One turn moves each row of this set onto another row. After a few examples, where does it send each row asked below?
J467: [+1.80, -1.48, -0.40, +0.79, -2.51, +0.84, +4.19, +0.51, +0.90, -1.32, +1.04, -0.40, -2.39, +0.80, -0.07, +0.26, -1.92, +0.94, +0.60, -0.53, +0.18, +1.41, -0.18, +0.78, -0.02, -0.57, -0.22, -4.57, -0.13, +1.69, +1.07, -0.20, -1.78, -2.20, -2.32, +0.02, +1.49, -0.04, +0.11, -3.96, -1.28]
J639: [+1.57, -0.43, -3.27, +0.21, -1.47, -0.14, +4.97, +3.16, -0.13, +0.06, +2.59, +0.94, -0.69, -0.40, +1.95, -0.84, -2.09, -0.37, +1.40, +0.24, +1.59, +0.70, -2.17, +1.14, -1.07, -0.53, -1.17, +3.15, +1.60, +1.18, -2.39, -1.67, -2.05, +0.36, +0.73, -3.11, +1.81, +0.07, -0.58, -4.07, +0.25]
J313: [+3.63, -1.53, -0.92, +0.66, -2.23, +0.99, +3.72, +1.81, +1.68, -0.37, +0.78, -4.53, +1.44, +0.07, -0.20, -0.77, -2.62, -0.99, +0.18, +1.72, -2.03, +1.96, -0.66, +0.02, -1.55, -0.50, -1.83, -2.19, -0.52, +0.27, -0.86, -1.31, -3.85, +1.19, -2.72, +0.48, +2.35, +0.90, +1.16, +2.15, -0.21]
J875: [+2.06, -1.36, -3.16, +0.35, -1.07, +0.16, +3.45, +1.28, +0.41, -0.32, +1.08, -5.57, +2.32, +0.36, -1.23, +0.19, -2.02, -0.52, +1.96, +0.29, -0.68, +0.58, -0.79, +0.77, -0.90, -1.61, -1.06, +0.25, +0.55, +0.85, -1.61, +0.48, -1.51, +2.11, -2.11, +2.58, +2.77, +0.02, +1.21, +4.81, +0.28]
J396: [+0.38, -0.53, -4.17, -0.34, -1.38, -0.72, +4.10, +3.53, -0.36, -0.36, +2.72, +0.61, -0.79, -1.07, +2.08, -1.10, -2.12, -0.44, +2.60, -0.45, +1.48, +1.04, -1.17, +1.79, -0.73, -0.77, -1.41, +4.32, +1.92, +1.14, -3.23, -0.56, -0.77, +0.70, +1.07, -2.47, +1.04, -0.03, -0.13, -2.60, +0.10]
J422: [+1.19, -0.23, -3.87, -0.43, -1.06, -0.74, +4.95, +3.05, -0.57, +0.19, +3.70, +0.12, -0.55, -0.20, +1.28, -1.00, -1.64, +0.32, +2.85, +0.46, +1.93, -0.12, -2.67, +1.22, -0.02, -0.87, -1.01, +4.28, +2.17, +1.56, -2.30, -1.73, -1.90, +1.13, -0.03, -2.13, +1.20, -0.37, +0.46, -2.80, +0.49]
J158: [+1.71, +2.40, -1.06, +1.57, -0.46, -1.15, +1.81, +4.05, -2.10, -1.93, +0.51, -1.36, -2.16, -0.48, +3.05, -0.04, -1.32, +2.64, +0.34, -2.06, -0.98, +1.72, -0.89, -3.98, -1.27, -1.38, +0.15, +4.50, -0.02, +1.12, -0.60, -1.84, -1.77, -3.57, +0.22, +2.73, +1.65, -0.14, +1.52, +3.32, +0.23]
J908: [+0.08, -1.69, -3.29, -0.42, -2.08, -0.77, +1.49, +1.69, +0.26, -2.21, +0.53, -1.40, -2.71, -0.33, +0.90, +0.28, -1.56, +0.86, +1.96, -2.98, -0.84, +2.14, +2.30, +3.01, -0.27, -2.11, +0.46, -0.87, +0.66, +1.02, -1.56, +2.10, +1.34, -1.66, -1.15, +1.56, -0.83, -1.23, -0.48, -1.16, -2.31]
J608: [-1.06, +1.30, -1.15, +0.06, -1.12, -1.27, +1.88, -3.01, -1.05, -1.58, +0.61, -3.28, -3.36, +0.66, +2.09, -1.17, -1.92, -1.84, +1.56, -0.53, -0.36, +0.96, +0.63, -5.00, -1.03, -0.27, -1.54, -0.08, -3.76, +1.05, -2.73, -0.39, -1.56, -2.10, -0.03, +2.66, +1.53, +0.25, -0.54, -2.55, -0.09]
J218: [+2.57, -2.67, -2.98, +0.78, -2.20, -0.42, +3.59, +1.85, +0.82, -0.65, -0.71, -4.55, +1.04, -1.28, +0.98, -0.28, -2.96, -1.27, -0.13, -0.23, -2.00, +2.75, +2.36, +0.99, -2.50, -1.27, -1.45, -0.41, +0.39, +0.08, -2.50, +0.85, -2.48, +1.27, -0.77, +2.03, +0.92, +0.05, -0.54, +3.25, -0.58]
J464: [+1.65, +2.46, -0.11, +2.36, -0.63, -0.84, +2.89, +3.50, -1.57, -2.79, +0.61, -0.53, -1.86, -0.28, +3.19, +0.10, -2.79, +2.36, +0.28, -1.96, -1.09, +2.07, -0.12, -4.46, -0.29, +0.05, -0.29, +2.92, -0.01, +0.90, -0.24, -2.06, -2.62, -4.19, +0.62, +1.84, +2.10, +0.80, +1.12, +2.66, +0.86]
J708: [+1.41, +2.20, -0.28, +2.23, -0.52, -0.46, +3.22, +3.42, -2.47, -1.38, +0.84, -0.77, -2.06, -0.83, +2.43, -0.10, -1.28, +2.98, +0.67, -1.31, +0.10, +1.53, -1.67, -5.22, -1.15, -0.57, -0.81, +3.05, -0.08, +1.86, +0.40, -1.77, -2.47, -3.31, +0.03, +2.74, +2.77, +0.62, +2.14, +2.90, +0.97]
J408: [-1.12, +2.03, -2.31, -0.88, -0.61, -2.11, +0.55, -2.72, -1.00, -2.11, +1.58, -4.36, -3.09, +1.34, +1.81, -1.26, -1.54, -1.40, +2.70, -1.16, -0.92, +0.31, +0.59, -3.94, +0.12, -0.97, -0.65, +1.88, -3.32, +0.80, -3.39, -0.52, -0.67, -1.71, -0.65, +3.40, +0.40, -0.50, -0.22, -0.95, -0.32]
J931: [-0.12, +1.78, -1.64, -0.69, -0.78, -1.42, +1.31, -2.77, -1.37, -0.56, +1.47, -4.33, -3.30, +1.39, +1.36, -1.36, -0.38, -0.97, +1.86, +0.33, -0.28, -0.25, -1.22, -5.05, -0.92, -1.42, -0.91, +1.02, -3.84, +1.50, -2.23, -1.45, -1.87, -1.44, -1.48, +3.50, +1.36, -0.60, +0.46, -2.15, -0.30]
J434: [+0.79, -1.09, -2.91, -0.69, -1.19, -0.21, +3.10, +0.75, -0.80, -0.12, +2.77, -2.45, -2.06, +0.71, -1.66, +0.27, +0.57, +2.64, +3.52, -0.65, +1.30, -0.64, -1.99, +1.39, +0.80, -2.57, +0.36, -0.99, +0.82, +2.74, +0.71, +0.45, +0.10, -0.25, -3.70, +2.90, +0.66, -1.66, +2.11, -0.68, -1.15]

J639 turns into J396
J313 turns into J218
J434 turns into J467
Where do these go?
J464 turns into J158
J608 turns into J408

One turn moves each row of this set onto another row. After a few examples, where does it send each row asked below?
J733: [+1.05, +0.05, -0.46, +0.09, -1.12, +4.50, +2.24, -0.87, -0.20, -1.64, +1.07, -0.63, +0.51]
J129: [-1.49, +0.64, +0.98, -1.05, +1.64, -0.32, +3.30, +0.59, +0.84, -0.12, -1.67, -0.02, +2.32]
J28: [+2.78, +0.12, -3.06, -0.58, +0.87, +1.09, +1.38, -0.96, -1.33, -1.45, +2.82, -0.78, +0.75]
J228: [+1.75, +0.72, -0.41, +0.68, +1.19, +1.29, +0.58, -1.45, +0.40, -4.56, -0.92, -2.77, +4.38]
J148: [+1.72, -0.33, -1.11, +0.45, -2.38, +2.05, +1.54, -1.85, -0.40, -3.05, -0.07, -2.34, +1.23]
J412: [+2.77, +0.59, -0.56, -0.63, -1.59, +2.42, -0.32, -2.55, +1.76, -1.07, +1.08, -0.14, +1.30]
J449: [-4.89, +0.27, -0.23, -0.78, -0.59, +0.55, -0.38, -1.05, +1.25, -1.32, +2.01, -1.05, +2.03]
J477: [-4.54, -0.21, -1.54, -1.39, -0.72, +0.50, -0.81, -0.60, +0.97, -0.46, +0.85, -2.15, +2.75]
J79: [-4.25, +0.23, -0.22, -0.05, -0.02, +3.61, +0.15, -0.89, -1.37, -2.30, +0.20, +0.17, +1.89]
J565: [-0.41, -0.73, -0.25, -0.89, +2.30, -3.16, -1.62, -1.02, -0.87, -2.78, -0.33, -1.13, +1.36]
J110: [+1.35, -0.26, -1.82, +0.38, -1.82, +3.71, +0.57, -0.61, -1.65, -2.59, +0.36, -0.21, +2.79]
J51: [+0.82, +0.98, +0.51, +0.20, +2.40, +4.14, +1.46, +0.38, -0.61, -2.89, +0.62, +0.26, +3.67]
J989: [-1.03, +0.59, -0.60, -0.87, +3.07, -0.63, -3.16, -0.36, +0.05, -1.54, +3.07, -0.28, +1.79]
J721: [-2.92, -1.39, -0.79, -1.49, +2.15, +1.21, +0.66, -3.00, -3.26, -2.01, -1.38, -1.34, +2.65]
J966: [+2.69, +0.20, -0.78, -1.21, -1.56, +2.95, +0.07, -1.27, +0.51, +0.22, +1.03, +0.26, +1.12]
J261: [+1.16, -0.92, -0.36, -2.95, +3.04, -1.01, +0.92, -3.56, +1.55, -0.87, +0.62, -1.31, +3.59]
J400: [+1.31, +0.76, +0.53, -0.44, +2.19, +2.90, +3.07, -0.48, +1.15, -1.74, -0.60, -3.37, +1.42]
J621: [-3.41, -0.76, +0.14, -1.25, +3.00, +2.49, +1.07, -3.35, -2.20, -2.34, -0.30, -0.01, +2.00]
J355: [+2.94, +0.39, -3.58, -0.06, +0.89, +0.86, +0.28, -1.91, -0.45, -2.69, +2.72, -0.87, +1.97]
J679: [+1.34, +0.16, -1.83, +0.37, -0.97, +4.48, +0.78, -2.06, +1.55, -2.37, +0.05, -1.93, +2.16]
J618: [-0.57, -0.12, -1.19, -1.37, +4.02, -0.71, -1.93, -1.75, +2.49, -1.41, -0.74, -2.16, +1.56]
J446: [+1.56, -0.04, +0.35, -0.23, +0.60, +0.90, +2.38, +0.99, -2.90, -2.67, -0.71, -1.87, +2.60]
J22: [-4.06, +0.14, -0.60, -0.57, +0.40, +3.60, +0.89, -1.68, +0.80, -1.02, -0.84, -2.36, +0.72]
J814: [-3.17, -0.86, -0.63, -1.70, +3.19, +2.47, +1.13, -3.78, -0.85, -1.41, -1.30, -1.99, +1.78]
J891: [+1.21, -1.31, -0.08, -2.78, +2.11, -2.15, +0.68, -2.95, -0.77, -1.67, +0.78, -0.12, +4.04]
J58: [-1.02, -0.61, -0.62, -1.60, +3.42, -0.33, -1.78, +0.81, -1.92, -0.91, +0.30, +1.36, +2.06]
J295: [-3.54, -0.67, -1.05, -0.33, -1.36, +1.31, +0.20, -0.87, -2.48, -2.31, -1.27, -1.94, +1.90]
J553: [-4.68, -0.26, -1.40, -1.37, -0.63, +0.82, -0.77, -0.03, +0.30, -0.19, +1.15, -1.39, +2.74]
J952: [-3.59, +0.15, -0.94, +0.38, -0.65, +1.79, -0.42, -2.79, +0.54, -3.46, -1.15, -2.74, +2.17]
J648: [-1.05, +0.52, +0.51, -0.85, +0.91, -1.70, +2.86, -0.04, +0.75, -0.91, -2.30, -1.14, +2.74]
J647: [-4.71, -0.03, -0.39, -0.64, -1.10, -0.26, -0.64, -0.99, +0.49, -1.78, +1.80, -1.16, +2.28]
J202: [+2.90, +0.33, -3.15, -0.63, +1.21, +1.16, +1.55, -1.79, +0.18, -1.40, +2.54, -1.77, +0.52]
J149: [-0.78, +0.12, -0.77, -1.81, +3.00, -0.73, -1.84, +0.27, +0.25, +0.45, +2.22, -2.11, +0.26]
J927: [-1.38, +1.00, -0.01, +0.04, +1.64, -0.15, +0.84, -0.20, +0.68, -2.33, -1.51, +1.52, +5.18]
J486: [+2.72, +0.63, -3.18, -0.20, +1.62, +2.25, +0.72, -1.56, +0.08, -1.95, +3.29, -0.20, +1.50]
J781: [-0.78, +0.66, -0.75, -0.75, +3.02, -0.92, -3.21, -0.98, +0.99, -1.85, +2.78, -1.16, +1.64]
J89: [-1.47, +0.17, +0.74, -1.49, +4.60, +0.75, -0.39, -0.51, +1.33, -0.61, +1.12, +0.44, -0.09]
J20: [+0.60, -0.60, +0.49, -3.15, +3.75, +0.52, +1.47, -2.68, +1.14, -0.29, +1.70, +0.62, +3.01]
J545: [+3.14, +0.00, -1.16, -0.95, -2.29, +1.48, -0.36, -1.86, +0.45, -0.58, +0.27, -0.96, +1.60]
J755: [+0.81, -1.21, +0.14, -3.20, +2.91, -0.34, +1.09, -1.65, -1.32, -0.35, +1.52, +1.38, +3.81]
J292: [-1.43, +1.29, +0.01, -0.05, +2.17, +0.34, +1.07, -0.90, +2.56, -2.13, -1.60, +0.66, +4.84]
J579: [-0.55, -0.16, -0.96, -1.70, +2.50, -1.68, -2.15, +0.23, -0.49, -0.04, +1.88, -2.38, +0.64]
J487: [-2.93, -0.85, -0.38, -0.96, +2.33, +0.91, +0.55, -4.62, -1.36, -3.34, -1.23, -1.92, +2.38]
J785: [+2.75, +0.19, -0.54, -0.59, -2.20, +1.85, -0.42, -1.64, -0.19, -1.31, +1.26, +0.93, +1.86]

J579 turns into J781
J814 turns into J621
Where do these go?
J565 turns into J618
J446 turns into J228
J679 turns into J733
J79 turns into J295
J261 turns into J20
J355 turns into J202
J449 turns into J553
J966 turns into J785
J129 turns into J927

One turn moves each row of this set onto another row. After a few examples, where does it send each row asked below?
J644: [-1.95, -1.82, -0.17, -1.47, +0.93, -0.03, +1.22, +1.12, +1.63, +0.44, -2.15, -0.99, -0.64, +2.84, +0.86, +2.90, -0.81, -2.08, +0.03, +0.31, -0.08, -2.24, +0.62, -2.90, -2.01, +0.55, +1.66, +0.57, -2.24, -2.94]
J520: [-1.02, +1.32, -1.28, -0.46, +0.67, +0.55, +1.61, +1.98, -0.70, +0.80, +0.99, +0.40, -2.03, +0.21, -1.16, +2.41, -4.07, -3.36, -0.86, -0.99, +1.48, +0.86, -2.28, -0.07, +0.43, -1.30, -0.47, -1.76, -2.85, +0.66]
J743: [-0.71, -2.57, +1.78, -1.71, +1.70, -1.28, +0.65, +1.26, +2.10, -0.30, -2.13, -3.00, +1.99, +2.61, +0.56, +2.28, -0.81, -1.25, -1.05, +1.05, -2.08, -2.38, +0.25, -1.70, -1.25, +0.82, +0.82, +0.31, +0.10, -3.01]
J105: [-2.47, -2.00, -0.68, -0.86, -0.09, -0.02, +0.56, -1.76, -0.29, +4.15, -1.69, -1.11, +4.16, +0.30, -0.88, -0.33, -1.56, -1.21, -1.51, -2.24, -0.37, +0.53, -1.48, -1.34, +0.40, +1.96, -1.85, -1.22, +2.25, +1.17]
J314: [-0.56, +1.25, -1.91, -0.86, -1.95, +2.15, -0.03, -0.32, +1.68, +1.42, +1.26, -0.11, -0.11, +1.44, +0.90, +0.65, -0.20, +3.56, +0.84, -1.62, +0.27, +0.42, +0.39, +2.01, -0.32, -2.72, -0.23, -0.93, +0.62, +0.46]
J913: [-0.60, -0.64, +1.34, -2.16, +0.82, +2.51, +1.46, +0.75, +0.60, +0.89, -0.34, -1.42, -0.98, +1.73, -0.76, +4.18, +0.29, -2.04, +0.85, +0.57, -1.15, -0.02, -0.46, -3.07, -1.75, +0.16, +2.63, +1.30, -2.47, -2.45]
J31: [-1.29, -0.20, +0.46, -0.50, +0.83, -1.98, -0.60, +0.54, -1.34, -1.40, +0.09, +0.34, -1.07, -1.34, -0.96, -2.20, +0.62, -0.37, -1.25, +0.41, +1.45, -2.31, +2.61, -2.50, +0.15, -0.82, +2.53, +1.95, -0.33, -0.40]
J283: [-1.66, +0.57, -0.48, -0.25, -0.71, +2.46, +0.41, +0.18, +1.74, +0.27, +1.91, -0.13, +0.69, +0.23, -0.80, +1.11, -0.91, +4.53, +0.51, -0.59, -1.19, +0.39, +0.19, +2.39, +0.91, -2.46, +0.95, -0.69, +1.74, +0.35]
J823: [+0.84, -1.31, +3.43, -2.52, +1.64, +1.30, +0.85, +1.12, +1.09, +0.07, -0.10, -3.56, +1.55, +1.39, -1.23, +3.56, +0.17, -1.29, -0.07, +1.20, -3.18, -0.39, -0.64, -1.92, -0.93, +0.38, +1.75, +0.95, +0.11, -2.31]
J933: [-2.98, -0.33, +0.06, -0.98, -0.73, -0.18, -0.35, -1.92, +0.25, +2.27, -0.21, -0.31, +2.23, +2.63, -0.20, -0.66, -0.90, -1.15, -1.11, -4.86, +1.78, +1.07, -1.03, -2.89, +2.17, +0.64, +1.44, -1.55, +0.83, +0.13]
J800: [-2.89, +2.12, -0.16, -0.94, +1.76, +0.32, +0.77, +0.42, -0.84, -0.06, +1.98, +0.31, +1.57, +1.11, -1.87, +0.36, +0.21, -0.16, +0.08, -3.12, +0.75, +2.70, -0.72, -3.97, +3.09, +0.57, -0.25, -0.85, +1.11, -0.27]
J725: [-2.51, -1.21, -0.90, +0.36, -0.15, +1.65, +2.38, +0.52, +2.79, +0.41, +1.44, -0.24, +1.14, +0.01, +0.20, -0.15, -0.16, +3.01, +0.08, -0.30, -1.21, -0.95, -0.27, +2.76, +0.95, -2.45, -0.30, -0.13, +3.08, +0.45]
J348: [-1.03, -0.34, -2.34, -0.41, -1.22, +1.54, +1.88, -0.04, +2.95, +1.76, +0.78, +0.05, +0.13, +1.30, +1.71, -0.79, +0.66, +2.01, +0.34, -1.19, +0.38, -1.15, +0.09, +2.27, -0.34, -2.45, -1.44, -0.50, +1.86, +0.72]
J972: [+0.52, -0.27, -0.20, +0.03, +0.76, -0.23, +0.08, +0.30, -2.14, +0.07, +0.50, -0.33, -2.03, -3.12, -1.56, -1.68, +0.57, -1.00, +0.19, +2.39, +0.37, -0.61, +1.34, -2.80, -1.70, +0.07, +0.43, +2.06, +0.18, +0.53]
J997: [-0.15, -1.22, +3.16, -0.24, -1.38, -1.40, -2.14, -0.27, -0.74, -0.28, -1.16, -1.30, +0.49, -1.35, -1.16, -1.95, -0.30, +0.27, -2.84, -0.68, +0.52, -2.67, +2.12, -1.79, -0.83, -0.69, +2.68, +0.72, +0.31, +0.39]
J602: [-1.34, -0.20, -0.76, -0.47, +1.33, -2.67, +1.24, +1.94, +0.70, -0.38, -0.03, -0.64, -0.20, +2.20, +0.81, +0.20, -4.41, -3.63, -2.17, -1.31, +1.68, -0.97, -1.77, +0.98, +1.80, -1.17, -0.12, -2.34, -1.18, -0.39]
J667: [+0.95, +0.30, +1.89, -1.43, +0.46, +1.53, +1.20, +1.44, -1.00, +1.74, +1.28, -1.46, +0.62, -1.01, -2.64, +2.81, -3.49, -3.24, -1.52, -0.46, -1.30, +1.37, -3.34, +1.43, +1.00, -1.30, +0.33, -1.60, -1.25, +1.47]
J322: [+0.45, -1.10, +2.31, -1.33, +1.01, -1.66, +0.57, +1.42, +0.48, +0.54, +0.42, -2.47, +2.37, +0.92, -1.13, +0.76, -3.82, -3.10, -2.88, -1.02, -0.93, -0.62, -2.73, +2.34, +2.24, -1.19, +0.64, -2.15, +0.64, +0.65]
J948: [-2.35, +0.27, -0.67, -0.92, +2.36, +0.41, +1.81, +0.28, -1.29, +1.84, +0.75, -0.33, +3.28, -1.07, -2.69, +1.02, -0.61, -0.17, -0.57, -0.69, -1.41, +2.20, -1.22, -2.68, +1.24, +1.63, -3.48, -0.55, +2.42, +0.83]
J723: [+1.52, -1.47, +2.44, -0.34, -1.44, +0.46, -1.56, -0.62, -1.29, +1.09, -0.77, -1.97, -0.38, -2.88, -1.64, -1.34, -0.14, -0.20, -1.39, +1.19, -0.34, -1.07, +0.80, -2.29, -2.93, +0.20, +0.41, +0.86, +0.99, +1.46]

J997 turns into J31
J948 turns into J105
J725 turns into J348
Where do these go?
J823 turns into J743
J322 turns into J602

